In the rows, zero is written as 128.
Rotation paths and how fast each direction turns (degrees each step)
Each turn is a multiple of 5 degrees from 10 to 175, or 0.
Each row of a path follows its step; steps can be skipped.
path 1
step 0: [130 111 136 127 120 129 135 138 118 135 120 128 127 134 137 116 127 119
 126 122 134 131 128 130 119 120 127 130 126 136 129 126 130 141 129 131
 117 132 132 120 130 139 130 123 141 131 128 127 131 130 124 142 130 137
 130 135 124 137 117 121 129 136 127 114 128 133 132 131 132 126]
step 1: [127 133 129 130 131 137 122 122 136 136 120 118 129 132 131 125 133 121
 132 120 126 122 133 118 119 124 130 129 134 115 124 122 140 128 137 130
 124 129 140 117 134 139 137 135 135 133 115 124 136 122 134 134 125 135
 128 137 126 129 124 124 118 128 137 128 119 125 122 131 139 140]
step 4: [130 131 143 129 138 138 133 124 132 123 131 120 133 125 123 128 126 112
 131 127 137 142 122 136 127 127 128 125 131 123 128 123 128 119 126 128
 108 124 126 129 128 129 128 123 139 116 130 124 143 132 143 132 131 131
 125 127 131 118 128 131 119 128 120 123 131 136 137 127 127 123]
step 5: [129 123 135 116 129 130 138 133 137 132 123 124 122 127 129 125 122 136
 133 123 123 133 119 129 134 135 130 129 140 128 133 126 140 118 136 123
 112 119 123 131 136 126 131 127 137 142 123 119 135 129 131 129 132 117
 126 126 121 120 125 128 137 132 129 116 137 124 123 131 143 127]
step 8: [129 116 127 133 124 131 122 131 133 121 138 122 133 130 129 130 120 131
 128 130 123 130 126 132 117 126 127 143 132 133 139 125 122 125 126 129
 125 125 136 117 131 128 148 140 132 135 116 123 137 129 133 126 121 134
 120 130 136 133 127 131 118 124 134 115 143 133 127 119 122 129]
step 9: [136 125 136 129 123 125 132 129 123 127 127 113 135 118 142 124 140 126
 133 125 121 128 120 133 122 126 135 129 129 139 126 125 129 131 129 136
 128 129 119 133 135 117 140 140 138 126 119 122 132 120 128 145 123 134
 126 123 132 126 138 134 124 123 124 118 119 131 117 132 133 122]
step 19: [129 116 137 134 121 131 138 125 119 128 122 118 124 135 130 126 120 125
 143 130 111 131 128 123 122 126 130 129 128 125 124 133 131 129 128 135
 126 126 134 115 141 121 140 123 134 135 119 122 126 129 117 131 124 131
 122 141 132 130 116 123 125 129 140 116 130 127 125 120 132 127]
step 20: [120 123 126 130 124 132 130 121 133 121 128 115 140 134 124 123 132 122
 136 122 123 127 123 135 125 124 129 136 130 131 132 129 123 125 123 143
 121 129 130 118 132 137 136 137 133 111 119 121 141 127 135 139 130 140
 127 132 126 131 133 141 117 129 126 118 125 119 126 127 133 134]
step 21: [136 129 135 119 121 124 130 129 135 126 136 125 132 118 132 130 127 120
 130 111 114 131 123 127 122 124 122 123 132 125 131 134 129 123 137 133
 118 126 127 135 133 126 141 122 133 136 107 118 136 128 126 138 139 136
 129 124 134 131 135 126 128 123 131 118 134 134 131 136 128 124]
Directions:
[127 125 127 128 129 127 127 128 130 130 128 125 127 128 129 126 127 127
 127 125 130 127 128 129 127 130 129 128 131 129 126 129 128 129 127 128
 129 128 127 126 125 129 128 127 127 124 129 128 126 125 127 129 128 130
 128 127 128 127 128 130 126 127 125 127 124 129 123 125 128 127]  130
[127 130 129 125 129 128 130 127 128 126 131 127 130 128 128 127 127 128
 131 130 125 126 127 129 128 129 127 129 128 130 128 131 126 129 129 129
 126 127 128 128 129 129 131 128 126 126 127 125 127 126 127 126 129 127
 126 128 127 124 129 128 129 127 126 128 130 129 128 126 129 129]  25
[128 127 128 129 127 127 128 128 130 129 130 127 129 130 130 132 125 126
 128 127 127 127 131 128 127 130 126 129 127 128 128 130 129 129 128 130
 130 128 129 126 131 125 127 132 129 128 127 130 128 128 127 129 129 128
 130 128 131 126 130 131 127 128 126 128 129 126 129 130 126 129]  60
[127 130 128 128 127 128 127 129 125 127 127 130 127 127 128 128 127 127
 127 131 129 129 126 131 128 127 125 129 128 129 130 129 127 128 126 128
 130 126 127 125 130 129 126 129 129 126 129 131 128 128 133 130 129 129
 126 129 129 127 126 129 126 126 126 128 125 130 129 129 130 128]  160
[127 129 127 125 125 127 130 129 127 128 129 131 127 129 130 130 127 128
 126 129 128 128 126 129 128 130 132 130 129 129 128 130 127 129 131 127
 130 128 129 128 127 127 128 126 130 127 127 128 130 129 127 128 127 127
 128 124 130 130 131 127 129 127 129 127 128 130 125 131 129 128]  115
